These are runs of 4 systems, one row a step. Runs of the same system follow the same rule from any start.
run 1, doged (7 x 48):
[[  2 -11  56  -3  56  12  11  10 -41  11  19 -31  -2 -20  50 -17  -5   5
   12 -16  -4 -24  -1  49  89 -26 -45   4  11 -37  12   4 -13   3  20  21
  -63  10  -7  14  16 -30  16  50   9 -36 -26 -42]
 [  5 -10  57  -7  57  17   4  10 -39  13  22 -33   0 -20  50 -15 -14   7
   24 -17  -3 -29  -4  47  77 -35 -44   5   9 -42  16  12 -13 -10  19  20
  -56   4 -11  17  21 -37  15  49  12 -35 -31 -47]
 [  0  -5  52 -12  59  17  -2   8 -35  12  11 -31   3 -17  43  -9 -23   8
   31 -16   2 -23  -6  46  68 -40 -44   9   6 -44  10  20 -10 -16  21  20
  -55   5 -15  19  20 -43  16  43  16 -27 -33 -44]
 [  0   5  52 -18  63  16 -11   9 -34  13  11 -35  -4 -16  37   3 -29   6
   40 -20   9 -25  -5  47  56 -46 -44   7  -7 -48   5  23  -4 -26  24  18
  -48   4 -18  24  13 -47  10  43  17 -22 -29 -45]
 [ -1   5  52 -25  71  19 -17  10 -26  15   4 -33  -6 -13  38   3 -33   5
   43 -21  12 -15 -10  43  47 -49 -44   7  -7 -53   7  22   2 -32  20  14
  -41   5 -17  23  15 -46  11  35  16 -14 -29 -46]
 [ -2  13  48 -32  69  19 -20  10 -25  17   0 -29 -10 -14  38  11 -37   3
   54 -19  19 -18 -11  39  35 -53 -41  13 -17 -53  -5  29   7 -38  25  16
  -40   1 -18  25  13 -52  12  30  17 -11 -27 -45]
 [ -6  12  48 -35  66  22 -28   6 -14  22   3 -29  -6  -7  26  19 -41   1
   60 -18  16 -18 -14  34  16 -52 -35  13 -21 -52  -7  33  10 -45  20  13
  -30  -5 -19  28   8 -57   6  24  20  -5 -28 -39]]
run 2, git (7 x 48):
[[-35   0 -76 -14 -59  -8   7  51   9  -5 -26 -13  49  31 -55   1   3  16
  -35   3  21 -14 -13 -66 -20  38  16   0 -35  17  11 -17 -21 -41  13  -9
   38  -9   4  -4  -6  19  -5 -54  -9  39  36 -17]
 [-45  -6 -74 -16 -48  -4   7  63   7   1 -28 -13  58  35 -57   1   6  15
  -33  -8  24 -25 -15 -56  -6  37  10   3 -41  14   8 -14 -22 -43  17  -2
   32 -10   2  -4   4  13   2 -50 -11  37  34 -33]
 [-52  -2 -65 -16 -36   1   2  75   6   3 -25 -26  54  33 -56   0   8  20
  -38  -7  28 -37 -27 -47   7  33   5   1 -40   9   7  -9 -32 -49  19   3
   19  -7   4   3   8   5   9 -45 -12  26  31 -44]
 [-58  -4 -49 -24 -25   0   0  78   0   4 -21 -30  59  32 -54   4   7  33
  -30  -9  26 -46 -27 -39  17  22  -5   2 -42   0   6  -5 -33 -47  23   3
   15 -17   6   9  13  -8  12 -38  -9  25  26 -60]
 [-55  -5 -42 -26 -10   3  -1  83  -1  10 -17 -39  54  25 -42   6   2  34
  -23 -10  28 -52 -32 -28  34  18  -8   3 -47  -6   1   0 -38 -52  26  10
    1 -13   2  15  24 -16  15 -25  -8  20  12 -71]
 [-54  -8 -30 -36   8   8  -1  81 -10  18 -17 -39  57  24 -36  11   4  33
  -13 -14  29 -50 -26 -20  43   9 -21   6 -44 -14   3   4 -33 -54  31  12
   -8  -9   2  18  22 -25  19 -20  -2  12  10 -74]
 [-55  -2 -10 -32  22   9  -3  77 -19  20 -13 -43  49  20 -18   3  -8  33
   -2 -18  26 -50 -27  -6  52  -7 -27   8 -43 -28   3   2 -30 -64  34  20
  -15 -12   0  19  23 -34  20  -7   5   9   4 -80]]
run 3, das, 7 rows:
[[ -5 -34 -40  17 -32  -8  59  20 -74   3  16 -38  71  16  27 -52   4   9
  -29  -2 -18   3  21 -32  77  39 -12  -1  14  -7  55 -43 -26  -2  26   6
  -32  15  -3 -14  -2  30  10  -7  18 -19  24 -14]
 [-14 -34 -45  21 -39  -5  55  33 -65  -2   5 -37  71  23   9 -40  14  11
  -45  -2  -8  -7  15 -37  75  46 -10   0   6  -3  48 -40 -31  -3  25   9
  -30  11   8 -11  -1  24   9 -12   9 -15  23 -18]
 [-27 -35 -52  16 -40  -8  53  48 -48  -3   5 -37  72  18  -8 -38  23  12
  -53  -3  -5 -22   7 -38  68  45  -9  -4   2   6  39 -32 -38 -10  21   8
  -20   8   4  -9  10  28  11 -15   0  -8  27 -31]
 [-37 -29 -57  11 -42 -12  39  62 -27  -6   1 -29  69  20 -28 -29  29  20
  -60   2   4 -32  -5 -38  52  48  -4  -2 -11  13  29 -27 -41  -9  19   8
   -8   3   7  -6  11  25  19 -16 -11   2  26 -34]
 [-48 -24 -60   2 -43  -8  26  66 -10   1 -13 -23  62  25 -42 -22  33  26
  -58  -4  13 -36  -8 -40  42  48   6  -6 -19  16  19 -25 -39 -16  19   4
   -2  -3  12  -5  11  21  12 -28 -18   9  28 -40]
 [-50 -12 -64  -3 -40 -11  13  76   7  -1 -18 -16  51  30 -54 -10  31  26
  -62  -2  18 -39 -15 -45  17  46  10  -6 -24  21  11 -23 -38 -24   7   0
   19  -7  15  -2  14  16  10 -36 -17  23  32 -34]
 [-56  -7 -61 -11 -39  -7   3  77  20  -2 -24 -14  44  23 -66   2  29  27
  -55  -4  26 -39 -22 -41   2  39   9  -5 -34  23  -2 -14 -30 -26   8  -2
   24 -12  17   0  11  11  10 -42 -23  31  33 -36]]
run 4, fuz (7 x 48):
[[ 35 -12  43  14  33  13  27 -47 -66  11  32 -25  12 -13  88 -35 -32 -16
   43 -10 -19  25  30  28  62 -25 -30   9  26 -42  36 -10  17   9  21  10
  -55  23 -20   5  -4  -4  -4  38  29 -35 -22   8]
 [ 33 -18  35  17  28   7  32 -40 -71  10  34 -27  28  -6  75 -38 -27 -15
   28  -9 -19  19  33  20  74 -14 -31   9  29 -41  45 -13   4   9  20   5
  -55  22 -22   1  -4  -2  -8  36  33 -35 -20   2]
 [ 26 -28  24  14  19   6  42 -27 -73  13  31 -35  35  -4  78 -44 -21  -9
   20 -10 -22  18  32  12  82  -4 -27  10  27 -35  44 -25   4   9  24  10
  -59  18 -15   3  -3   2  -3  34  30 -38 -21  -5]
 [ 20 -29  18  16  16  -2  46  -8 -81  14  31 -36  47  -3  65 -48 -11  -5
   13 -10 -22   7  27   9  90   3 -33   7  26 -33  50 -28 -11   3  30   9
  -59  19 -12   1  -2   4   2  26  33 -41 -14 -12]
 [  9 -33   4  18   7   1  48   6 -79   8  28 -41  53   4  54 -47  -7   4
   -1  -6 -21   3  28   0  94  15 -26   4  18 -26  45 -29 -20   4  30  13
  -59  21  -7  -1   3   8   8  25  27 -37  -7 -19]
 [ -3 -35  -6  15   0  -2  51  17 -78   9  22 -42  63   5  45 -50   2  12
  -14  -6 -24  -7  23  -7  99  18 -26   6  19 -24  42 -30 -22   5  29  11
  -57  15  -5   0  12  12  12  14  24 -40   3 -31]
 [ -5 -38 -10  14  -3  -4  52  35 -73   9  20 -45  60   6  29 -43   8  16
  -28  -9 -17 -14  14  -7 101  24 -31   3   9 -15  45 -27 -28  -1  24  17
  -48  17   0  -1   9  10  20  13  13 -34   3 -35]]

Which system made each run below?
run 5 (6 x 48):
[[ 47 -13  46  21  31   5  28 -54 -59   6  32 -15   3 -17  83 -34 -28 -18
   40 -10 -24  30  32  29  58 -25 -25   2  36 -33  38 -14  24  22   7   8
  -53  24 -20   1  -9  -2 -11  42  28 -37 -25  18]
 [ 41 -16  30  23  23   4  35 -46 -65   4  34 -25  15 -11  87 -38 -24 -22
   30  -8 -28  27  37  24  67 -10 -26   5  36 -32  42 -23  16  25  14   6
  -55  23 -15  -4 -10   9  -6  37  29 -43 -23  11]
 [ 31 -26  22  26  16   6  39 -35 -74   4  33 -22  28  -5  73 -44 -11 -18
   12  -3 -30  18  38  13  80   1 -25   1  40 -26  46 -23   6  18  19   6
  -58  23 -18  -6  -8  11  -5  33  27 -41 -15   7]
 [ 25 -30   4  26   7  -1  49 -23 -78   5  34 -29  39   0  71 -50  -9  -5
    4  -8 -25  21  36   6  88   8 -21   4  35 -23  49 -36  -6  12  18   6
  -55  24 -16  -2  -7  12   2  27  29 -36 -13   3]
 [ 15 -30   1  26   0  -4  53  -8 -81   3  26 -36  50   2  60 -47   1   1
   -7  -7 -28   9  29  -8  90  16 -19   7  30 -22  51 -34 -12  14  24  11
  -55  21  -3  -4  -2  17   4  20  29 -40  -6 -11]
 [  3 -37  -9  25  -6  -3  56   9 -78   3  23 -36  59   6  49 -45   6   6
  -14  -4 -28   2  29 -11  95  28 -20   0  21 -15  50 -40 -21   7  24   9
  -50  18  -2  -5   3  20  10  16  21 -36   8 -16]]
	fuz
run 6 (6 x 48):
[[-43 -23 -12  -1   7  -2  13  76 -12  -3  -3 -22  31  -2 -25 -16  50  35
  -55  -9   7 -62 -17  10  80  21 -22  -6  -9   3   3 -11 -47  -2  11  20
  -34  -8  15   7  37 -10  31  14 -19 -19   5 -64]
 [-40 -22 -10  -6   9  -2  13  77 -15   5  -3 -34  41   4 -23 -19  29  37
  -49 -12   7 -58 -18   3  81  19 -27  -7 -10  -9  10  -9 -40 -16  17  17
  -30 -10  14  10  37 -12  27  14  -6 -18   4 -72]
 [-45 -24 -12 -10  14   4  18  75 -30   8  -3 -40  50   7 -15 -16  23  32
  -31 -11   7 -52 -19   0  84  14 -25  -2 -15 -11  10  -4 -47 -28  25  18
  -32  -6   6  12  26 -16  28  10  -4 -15   3 -73]
 [-42 -21 -15 -18  12   4  23  73 -39   8   0 -45  54  12  -5 -15  10  33
  -25 -18   9 -52 -13  -6  79   9 -36   5 -20 -19  17  -6 -38 -34  34  18
  -33   0   0  15  25 -18  24  12  -1 -13   4 -71]
 [-38 -17 -14 -16   8   4  19  69 -45  13  -4 -52  59  12  -1 -13  -1  32
   -9 -16  10 -43 -15  -7  75   6 -29   5 -24 -27  21  -7 -37 -46  40  14
  -33  -2   1  15  20 -21  22   5  14  -6   3 -75]
 [-36 -14 -20 -26  15   5  19  61 -51  14  -1 -59  64  15   5 -12 -15  27
    6 -16   7 -32  -7 -15  65   1 -39  12 -30 -33  28 -11 -29 -53  46  11
  -27   2  -7  14  17 -23  16  -6  15  -6   6 -67]]
	doged
run 7:
[[ -5  12 -15 -39  12  15  -3   6 -48  25  -8 -50  49  19  29   5 -69  -5
   68 -17  21   9   1 -30   0 -23 -29  20 -38 -51  28   4   8 -80  48   4
  -11   0 -35  15 -12 -25 -10 -26  39  29   0 -29]
 [ -1  17 -17 -34   7  18  -7  -6 -45  19  -5 -41  43  16  32   7 -77 -10
   71 -16  25  17   5 -26 -12 -25 -22  24 -35 -56  26   4  16 -73  44   4
   -1   5 -31  15 -17 -25 -16 -27  39  29  -1 -19]
 [  5  16 -17 -38  10  22  -6 -15 -42  19  -7 -32  35  21  31   8 -78 -14
   74 -16  20  28   4 -29 -28 -30 -14  22 -33 -54  26   5  20 -79  40   0
    4  -1 -32  11 -21 -23 -16 -29  36  32   0  -2]
 [ 14  19 -10 -32  12  21  -7 -23 -40  17  -9 -26  23  18  33  10 -84 -20
   78 -10  18  36   7 -26 -40 -32 -17  21 -30 -47  21   2  31 -69  33  -6
    8   4 -34  10 -23 -19 -23 -29  38  38   1   4]
 [ 18  23 -10 -27   6  14 -10 -36 -29  16 -10 -21  16  13  30  12 -79 -23
   85  -9  14  43   6 -30 -55 -31 -11  22 -28 -46  21   6  34 -58  31  -8
   14   5 -35  12 -28 -12 -27 -30  41  36   1  20]
 [ 24  26  -8 -23   5  12 -12 -45 -20  13  -7 -12   5   9  30  15 -80 -28
   79  -3  12  47  11 -24 -61 -26  -6  18 -24 -37  13   6  40 -56  21 -12
   19   5 -36   8 -34  -7 -29 -30  36  35   2  31]]
	doged
run 8 (6 x 48):
[[ 28  -1  34  -7  37  14  15 -32 -64  13  20 -35  29  -3  75 -19 -53 -15
   61 -15  -9  20  16  10  51 -32 -35  18   4 -57  37   4  13 -27  34   8
  -44  17 -30  12  -9 -19 -11  19  39 -19 -19  -8]
 [ 30   1  39  -9  40  16   7 -36 -62  13  17 -33  12  -7  75 -16 -57 -19
   68 -16  -6  21  19  11  34 -37 -36  19   1 -56  34   5  17 -22  36   3
  -41  15 -32  10  -5 -22 -13  24  47 -12 -25  -4]
 [ 31   7  39  -9  39  18   2 -38 -52  12  21 -27   8  -7  72 -10 -64 -23
   76 -14  -2  22  16  16  21 -46 -34  17   3 -59  26  11  21 -28  24   3
  -37  12 -30   9 -10 -27 -17  22  40 -13 -25   1]
 [ 36   9  49 -11  44  17  -7 -48 -43   5  16 -20  -8  -6  70  -1 -62 -22
   82 -15  -6  31  15  19   4 -51 -27  19   2 -53  15  14  27 -25  28   2
  -26  13 -31  12 -13 -29 -19  18  42  -5 -24   5]
 [ 40  14  47 -15  44  18 -14 -53 -35  10  15 -14 -19  -9  68   0 -67 -27
   84  -9  -2  33  16  21  -7 -55 -28  18   1 -51  11  14  32 -24  19   0
  -21  11 -33  10 -10 -27 -21  17  41  -4 -30  13]
 [ 39  18  50 -14  48  17 -25 -55 -21   5   8  -6 -28 -17  61   6 -66 -24
   85 -15   0  32  13  24 -19 -55 -25  16   4 -49   7  21  40 -21  11  -1
  -15   8 -30  13  -8 -31 -21  16  37   1 -28  18]]
	doged
run 9:
[[-46  -3 -13 -35  21  11  -5  69 -21  14 -15 -45  42  13 -17   8 -10  29
    4 -17  23 -47 -24  -2  44  -7 -29   8 -42 -26   1   5 -24 -60  37  15
  -20 -14  -3  21  24 -36  21  -8   5   5   0 -80]
 [-42  -4 -16 -42  23  13  -9  64 -21  18 -15 -45  48  17 -13   9 -23  26
   15 -13  26 -40 -27 -18  39  -7 -29  11 -46 -29   2  11 -30 -75  42  11
  -13 -11  -5  22  22 -37  17 -10  14  10   1 -75]
 [-40   4 -16 -42  20  13 -10  60 -26  20 -13 -48  48  16 -11  11 -32  23
   26 -14  27 -34 -19 -19  29  -8 -27  14 -47 -35   9   9 -18 -77  40  12
   -5  -9 -11  19  12 -37  14 -20  20  19   4 -70]
 [-32   5 -21 -40  17  13  -8  50 -31  21 -18 -49  51  20  -9  13 -43  24
   34 -18  28 -23 -20 -21  21 -12 -27  18 -50 -40  10   8 -15 -80  44  11
   -8  -9 -13  20   9 -33   7 -25  23  21   0 -61]
 [-32  11 -23 -40  13  14 -10  45 -27  20 -18 -50  52  24  -5   9 -45  14
   44 -15  23 -18 -14 -31   9 -15 -31  17 -53 -40  10   9  -6 -85  42   2
   -1  -7 -18  15   1 -33   2 -27  22  28   7 -52]
 [-26  11 -22 -44   8  17  -9  36 -33  19 -14 -45  50  24  -3  14 -57   9
   48 -17  28  -8 -11 -35   0 -14 -22  17 -53 -42  13   4  -4 -88  45   3
    6  -6 -21  16  -5 -30  -5 -33  31  31   9 -45]]
	doged
run 10, 6 rows:
[[ 22 -30 -29  22 -22  -6  59 -15 -83   3  22 -30  58  13  53 -55  -7  -8
   -3  -2 -29  26  41 -25  66  29 -14   6  24 -19  54 -45  -4   4  25   0
  -37  21  -7 -15 -12  29  -4  -1  29 -24  13  11]
 [  9 -34 -36  29 -30 -11  58   1 -75   4  22 -36  63   9  39 -52   0  -2
  -20  -1 -26  17  35 -26  78  38 -15   0  23  -6  55 -47 -17   6  22  -1
  -31  16  -2 -12  -4  30  -3   0  23 -25  17  -1]
 [ -2 -32 -35  29 -29 -11  62  17 -66  -2  15 -33  71  14  32 -51  10   2
  -36  -3 -24   8  29 -27  75  44  -8  -5  20  -1  51 -45 -24   4  23   5
  -32  14   7 -10  -3  28   4  -7  16 -20  21  -9]
 [-15 -37 -45  20 -39 -10  57  34 -54  -7   8 -32  69  16   7 -45  23  12
  -45   0 -15  -8  16 -33  75  46  -7   3  14   2  46 -45 -33   3  20   3
  -23  14   6 -18   7  28  10  -7   6 -12  27 -15]
 [-29 -33 -54  23 -41 -14  48  45 -41  -4   4 -31  67  23 -11 -40  27  11
  -56  -1  -6 -19  13 -35  68  51  -2  -4   3  13  37 -37 -39   6  16   5
  -17  10   4 -13  10  33  14 -12   0  -9  29 -24]
 [-34 -28 -58  13 -47 -13  39  57 -20  -9  -3 -24  62  25 -28 -29  33  12
  -62  -3   0 -35  -1 -39  53  52   0  -2  -9  17  29 -31 -38  -1  10   7
   -6   8  10 -10  15  26  12 -16  -9  -2  31 -33]]
	das
run 11 (6 x 48):
[[ 59   6  67  23  35   6  -6 -71  -6  -3  22  25 -60 -28  61 -10 -19 -23
   42   0 -22  36  22  52  -2 -41  -9   2  42 -14  -5   8  39  39 -21  -8
  -23  13  -9  -1 -10 -10 -15  44  12 -26 -31  40]
 [ 58   1  61  26  32  -3   4 -73 -24  -2  28  21 -44 -27  73 -26 -18 -26
   37  -2 -26  41  29  48   9 -32 -10   1  46 -19  10  -2  39  43 -15  -7
  -30  14 -12  -5 -15   3 -13  44  18 -31 -29  46]
 [ 60  -6  52  32  25   3  15 -75 -34  -3  29  10 -33 -21  77 -29 -14 -24
   37  -3 -26  46  41  35  22 -21 -11   0  46 -20  21 -13  39  40 -14   0
  -33  21 -15  -7 -15   6 -18  37  17 -35 -24  48]
 [ 55 -10  37  35  17   1  26 -71 -46  -2  34   6 -18 -19  80 -34 -16 -28
   29  -4 -29  42  42  30  33  -9 -12   3  48 -21  31 -25  30  41  -8  -1
  -37  21 -14 -11 -15  13 -14  38  22 -36 -17  41]
 [ 58 -17  25  37   7   0  35 -60 -53   4  34  -4  -1 -12  78 -42 -11 -22
   20  -5 -30  43  44  19  47  -3 -12   1  46 -19  43 -25  25  33   3  -1
  -41  25 -17  -9 -23  19 -12  35  25 -41 -16  40]
 [ 48 -20  14  39   1  -2  46 -51 -63   1  34 -18  18  -8  73 -49 -12 -24
    6  -2 -35  41  46   7  63   9 -13  -1  49 -21  49 -40  16  32   4  -2
  -43  28 -16 -13 -19  27  -9  31  22 -37 -12  35]]
	fuz
run 12 (6 x 48):
[[ 44  -8  23   3  16  12  22 -59 -69  10  27 -27  21  -1  84 -23 -56 -28
   58  -8 -13  44  33   6  29 -24 -25  12  19 -44  41 -11  21 -10  25  -2
  -38  22 -31  -1 -20  -1 -23  17  46 -20 -13  21]
 [ 37  -9  14   7  12   9  32 -48 -77  10  23 -33  36   1  79 -34 -50 -28
   48  -7 -15  40  35   1  42 -16 -26  14  15 -45  50 -19  18 -18  32   5
  -43  27 -31   3 -18   3 -14  13  45 -19 -14  18]
 [ 27 -18   4   9   7   7  37 -33 -82   8  27 -37  52   7  77 -37 -44 -18
   39 -13 -14  30  35  -8  52  -6 -30  14  10 -43  53 -23   8 -15  31   6
  -45  23 -27  -3 -18   8 -14  13  43 -21  -6   5]
 [ 20 -19  -7   7   6   6  42 -18 -86   6  25 -43  62  12  68 -35 -40 -14
   28  -8 -13  20  29 -16  68  -4 -31  13  11 -43  51 -26  -2 -20  36   5
  -43  20 -22   2 -13   7  -9  10  41 -16  -4  -4]
 [ 11 -26 -16   7  -3   3  46   0 -87  13  18 -48  66  11  59 -41 -29  -8
   20  -7 -14  14  25 -24  75  10 -34  13   6 -43  53 -27  -7 -26  39  11
  -43  19 -18  -3  -8   4  -2   4  40 -20   4 -17]
 [ -1 -27 -21   3  -5   1  47  16 -85  10  16 -49  71  14  48 -37 -18   4
   12  -9 -12   7  18 -22  76  18 -32  15  -3 -40  51 -28 -19 -27  42   6
  -43  14 -13   1  -2   6   3  -1  36 -19   7 -30]]
	fuz
run 13:
[[ 29  36  45 -20  47  18 -38 -42  10   9  -6  12 -51 -10  29  25 -56 -14
   80  -9  15  28   4  29 -58 -58 -10  11 -11 -36 -17  32  47 -27  -6  -4
   11  -6 -24  20 -13 -40 -15   8  20  16 -18  20]
 [ 43  28  48 -14  45  19 -38 -53   2   7   3   5 -49 -14  46  21 -60 -18
   83 -12   4  33   6  28 -46 -62 -14  12  -2 -38 -11  23  48 -26   1  -4
    0   2 -25  19 -18 -35 -20  14  24  11 -27  26]
 [ 44  21  50 -11  47  15 -28 -59 -15   7   7   5 -42 -18  56  11 -57 -23
   86  -8   2  32  12  31 -32 -58 -20  14   5 -42   2  25  45 -16   9  -2
   -8   8 -27  11 -10 -28 -19  19  33   0 -25  24]
 [ 48  18  54  -8  41  13 -16 -61 -23   4  10  -1 -31 -15  66  -1 -64 -24
   80 -12  -1  37  17  29 -13 -53 -22  11  11 -44   7   9  37 -12  10  -2
  -16   9 -29   8 -13 -22 -22  17  34  -5 -28  22]
 [ 49   9  53   2  42  16  -2 -63 -38   5  20 -11 -18 -17  74  -7 -57 -28
   79  -9 -11  41  21  28   1 -49 -21  16  13 -49  21  11  33  -8  10  -2
  -26   9 -26   6 -18 -20 -20  22  42 -10 -26  25]
 [ 46   5  45   2  37  13   2 -58 -51   8  23 -12  -1 -14  79 -14 -55 -26
   65 -13 -15  35  22  25  19 -39 -27  15  17 -48  25   5  33  -5  20  -5
  -37  15 -28   7 -16 -15 -19  21  38 -18 -24  22]]
	fuz
